One turn moves every row onto another: examples first, then more rows asked:
razot: [ 33.5 -22.7   6.7 -23.4  -6.5 -16.7 -18.8   0.0  16.4   9.9 -10.3  -3.3
 -11.7 -16.3  13.2  -3.5 -19.4  12.1   4.2]
Tudi: [  9.3 -15.5   7.0   0.7 -13.1  18.0 -29.4   6.0  13.1   3.4 -10.0   6.7
 -15.7  -2.6  13.8 -19.7  -4.6  -4.5  11.0]
nurol: [ 29.4 -11.0  -0.8 -20.5 -18.5  -6.2 -24.8  -4.2  -0.2   2.0 -24.3  11.8
 -17.6  14.6   3.8 -16.2 -22.2  -1.7  19.1]
Lukob: [  5.1 -19.3   9.7   6.0 -12.0   0.8 -30.3  -7.2   8.3   1.9 -31.7  13.6
 -22.4   8.3   2.5   5.8  -5.3   2.9 -16.3]
tuma: [ 12.7  -8.8  11.6   4.4  -8.1   6.7 -27.4   2.4  14.9 -11.3  -5.5 -11.7
 -13.4   0.7   7.2 -22.3 -10.3  -8.4   2.8]
fom: [ 22.6  -9.4  12.7 -13.7  -9.7 -13.9 -34.2  -9.5 -11.3   0.2 -29.3  10.8
 -17.6  -3.6   3.9 -14.7 -26.1   2.1  16.2]
tonat: [ 28.3 -27.2   0.6 -25.0  -9.9 -14.0 -20.5   2.0  15.6  17.5 -16.1  -8.7
 -18.7  -9.7   0.3  -0.2 -12.0   0.1  -3.8]
piz: [ 19.4 -21.7 -13.4   1.8 -11.6 -12.3 -31.6 -14.8  -2.8   1.1 -19.6   1.1
 -19.1   1.7  11.7   6.5 -13.4  17.7  10.3]
keki: [ 26.8 -16.2   7.9  16.6  -6.0  -0.9 -28.9 -15.1  21.6 -12.3 -14.7  19.0
  -9.7   6.8   0.2  -3.7 -20.3  11.7  -1.6]
rubap: [  2.8 -13.6  15.5   0.6  -1.5  12.2 -30.2  -6.6  11.1   6.0 -16.1  -4.1
  -5.7  -9.0   7.7 -22.1 -17.8  -8.9   6.5]
login: [ 19.0 -14.6  18.5  -7.7 -13.7 -11.0 -32.2   2.4  16.6   3.6 -16.0  25.8
 -28.4  12.2  20.3 -14.5 -11.8   0.3  -5.5]
Mebup: [ 36.2 -27.3   6.9 -16.0  -6.4 -13.6 -30.6   0.0  12.9   9.4  -8.2  -0.9
 -16.7 -21.3  -6.3  -0.5 -13.6   7.2   1.5]
Sur: [ 16.2 -16.2  31.3 -15.0  -2.8  -3.0 -40.2 -11.1  14.9   9.7 -16.2  23.7
  -9.9   3.8   4.2 -14.1 -24.0  -3.1  -7.6]
Lif: [ 26.5 -20.2 -11.5 -12.4 -10.6  -1.9 -28.1 -20.9   6.8  -2.4  -9.4  -7.5
  -1.1  13.6  -2.2   5.1 -20.9  12.5   7.3]
Mamap: [ 23.9 -20.8  17.4   5.3  -4.5  -3.0 -14.7 -21.9  17.1  13.3   2.0   0.2
 -15.9   2.1  13.4  -4.4  -7.5  22.4   4.7]
Mamun: [ 10.7 -11.8  18.1 -12.3  -7.9   6.9 -18.4 -14.7  18.1  -4.4 -21.5   8.6
   2.4  15.6  14.8   0.8 -21.5  10.8 -11.9]
vuf: [ 12.0 -19.6   4.1 -18.5 -10.8  -0.9 -37.3 -16.5  -9.8   0.6 -17.2  -4.9
  -5.4  -0.7   4.9  13.4 -13.0  17.9  -0.2]
rin: [ 15.4 -21.8  16.7  -6.1  -7.9   1.1 -11.8 -19.6  15.5  19.2  -3.5 -10.5
 -16.5  12.4   6.5  -0.2  -2.4  12.3  -7.2]
suke: [ 24.6 -12.9  17.6  -4.0  -5.4 -16.1 -31.8  -8.2  23.5  -1.7 -12.6   8.9
 -19.0  18.7  -0.9 -18.5 -22.3 -11.2 -11.7]
sefib: [ 27.5  -7.9  13.4 -23.7 -15.6  -7.5 -34.5  -4.1  -8.5  -8.6 -20.7   0.5
 -15.8   9.5  -9.6 -11.1 -19.1  -4.2   6.2]
palo: [ 17.5 -25.2  21.1   6.9  -5.1  -0.6 -25.3 -19.7   9.1  16.6  -2.6  -2.5
 -22.6  -2.0  -3.2   1.6   0.9  14.9  -4.7]

Sur goes to suke
Lukob goes to Mamun
Now these:
palo goes to rin
sefib goes to nurol
vuf goes to Lif
Mebup goes to tonat
rubap goes to tuma

One turn moves every row onto another: examples first, then more rows asked:
Tul: [  4.3 -15.0  -4.7 -18.8  -7.7  10.0  -1.6 -10.7  -7.3   4.3   2.5   3.1
   4.8 -15.9  -8.6   7.4   8.0  -2.9   7.9  -0.9]
futut: [ 12.4   7.7   3.3   4.7  -1.9   1.5 -18.8 -16.4 -10.1   7.3  10.2  -6.9
  -5.0   0.5   6.7   5.8  11.0  16.7  -7.7   7.9]
foran: [  6.0 -15.3  12.3  -2.0  -6.2  21.1  -7.9   2.5 -14.5  -7.2  -3.1  -7.0
  -4.9   5.5   0.0  -2.7  11.9   2.2   4.2  -6.6]
Samob: [  2.9  20.3  16.1  -5.7  -7.4   1.5   3.5  13.0   8.5   4.1  -5.7   1.8
   6.6   6.1  -9.8  -3.5 -12.9  10.4 -14.3   6.9]
tedez: [ 11.5  -4.2   6.3   0.9   5.6   9.4 -10.6   7.6  10.4 -11.5 -14.7   8.2
 -11.9   2.2 -11.8   1.3   3.5   6.9 -14.3  -7.2]
Rek: [  6.7   7.2   4.4   2.5  -3.0   5.2  -4.9   2.5   0.3  19.9   9.6 -31.3
   6.4  -0.1  -2.2   1.0  -2.4  -2.2   1.8   7.4]
sonu: [ -0.1  15.4   0.0 -12.9   1.7  -1.5  -4.7   4.0  15.5 -13.3   8.2  -6.1
   8.3  13.9 -19.6   6.7  -1.0   7.6   7.9  -1.3]
baver: [ -6.6   7.2  11.9   0.0   3.6   2.6   3.6  21.0 -10.7 -12.9  -3.6   5.3
   3.8   5.1   7.9 -12.2   2.2   9.0   8.4   2.2]
Tud: [ 11.3   0.0   0.0  23.5  -3.3   1.3   0.9  -9.4  -3.3   3.5  -5.5   1.0
 -12.3  -7.1   1.9  16.0  -0.5 -11.1  -4.3  -0.6]
sotik: [ 13.9  -5.0   8.1  -7.3   2.5  -2.7 -19.6  -9.7   8.8  -6.3   2.5  -5.6
  18.4   2.7  15.1   9.6  -3.9   9.2  14.5   4.3]
Tusir: [ -3.6   9.2   1.5   7.9  -8.6   5.2   1.9   4.5  -0.4 -28.8  -3.3   0.6
   3.6  -1.9   0.0   4.6  -4.9 -18.1   6.2   0.8]
bes: [ -5.5 -12.9  13.3   4.2 -15.8  -4.3  -6.6  11.8  12.2 -12.9  12.1   3.6
   8.9  10.8   4.3  -5.4  -6.9   2.5   9.2  11.3]
mir: [ 20.1  12.1  -4.5  -6.2   6.2 -18.0  -5.5  -2.4  -3.3  10.4 -15.1   7.4
   4.9   1.7   8.5   3.0   4.1  -8.0  -0.8   0.8]
bok: [ -9.6  -3.4  -8.6 -19.8  -2.9   0.8  -2.9 -15.6   0.4   0.5  13.0   2.3
   6.6 -16.0  -8.1   1.9  11.4  -1.9   2.0   8.6]
Vubaz: [  5.7   6.1  -2.2  10.4  15.1   2.5  -0.2 -10.1  11.2  17.5   0.8   1.4
   2.9   9.2  -0.4  -1.2 -14.1 -15.6   4.2  -1.3]
bisiv: [ 15.6   0.2  20.5   5.7  -9.4   9.7   6.4  13.0   2.5   0.6  -1.8  -6.9
   7.7  -6.7   9.4  -0.2 -10.2 -12.6  -1.6  -0.8]
zis: [-14.5  -7.9   3.1   6.9   7.4 -14.9  -3.4 -17.3  11.0   0.4   0.5   7.4
   4.1  -1.6   7.3  -8.0   7.0 -12.5   4.1   9.6]
sive: [  5.9  17.7  11.3   7.2   6.9 -19.1  -1.4  -4.9   2.8   4.5  -3.7 -13.1
   0.5 -16.7  -8.0  -4.5  -0.8  -3.8  10.6   9.7]
mot: [ -4.4  12.8 -15.6   1.1 -10.1   8.7 -10.4  -0.7 -13.5   5.4  -5.2 -10.4
   6.2  13.7   9.2   5.6  -3.4  -6.0 -10.5  11.8]
Sipi: [ -7.2  -1.6  -5.6  10.9 -10.3   1.2   4.2  10.3  11.2   9.2   2.1  -2.6
  -4.2  16.1 -15.9  10.5  -9.5  -5.5  -4.8   4.4]
Depif: [  5.5  16.8  -0.8   6.3   8.3   5.9  -8.5   3.5   0.9 -13.8  -2.4  -7.8
   1.4  -2.2  -1.8 -11.5   7.4  26.0  -0.2  -0.7]
Vinu: [-10.3  -3.5   2.0  -6.9  -0.3  -2.9   3.3  -6.8 -10.6  12.7   6.4  -5.7
  -0.2  12.8  -8.3 -10.6  18.9  -6.5   8.1   0.9]
Zila: [ 11.7   8.7  14.2  -6.9  -1.7 -19.5  -8.6   2.1   2.2  -6.6  11.1   9.9
  -0.8   3.7  -2.9 -12.6  13.0  11.5   2.6   4.5]
rig: [ -2.3 -12.3 -11.7 -15.2  -7.5   7.0 -17.7   5.1   7.4  -5.5  -4.2  11.6
   1.3 -11.8  -5.4   0.8  -7.7  -1.1 -13.0  12.6]
pid: [ 15.0   8.2  -3.9  17.9  12.6   8.2 -13.1 -18.0  12.7  -2.3  -0.5  -8.6
   3.6  -6.5   2.2  -4.4  -6.1   5.8   2.0  -2.4]
ponav: [ -9.4  -5.8  -2.6   5.7   6.7   1.9 -19.8  -9.4  23.9  -2.0  -4.3   2.7
   0.5   6.6   0.8   1.7  -4.1  10.1 -16.6  11.4]
Sokom: [-12.0  -0.9   7.5   0.6   4.8   6.6   2.6  11.2  -6.1  12.7   3.9   2.0
   7.2  19.3  10.4  -4.0 -12.7  -9.1   7.4   7.5]
veno: [  9.2 -15.1 -10.2 -18.9  -8.2  10.6  -8.1   4.0  -1.9   4.6  -9.0   7.9
  -0.7 -10.0 -14.8   6.3  -1.9  -0.3  -3.5   0.9]
kibub: [ -6.5  10.6  18.4   6.4  -6.7  -1.4 -13.7  -6.4   3.8  -7.1  -2.3  -8.0
  11.1  -9.1   6.4  -2.3 -15.5  15.1   2.1  20.9]
resil: [-11.1  -3.5  -9.2 -15.7  -2.4  -4.8  -9.7  -5.7   9.7  -8.8   5.6  12.9
   3.2 -18.3  -3.9  -3.3   2.6  -6.7  -7.7  14.8]

Rek goes to Samob
rig goes to bok
sonu goes to mir
Now these:
Sipi goes to Zila
zis goes to foran
Sokom goes to Depif

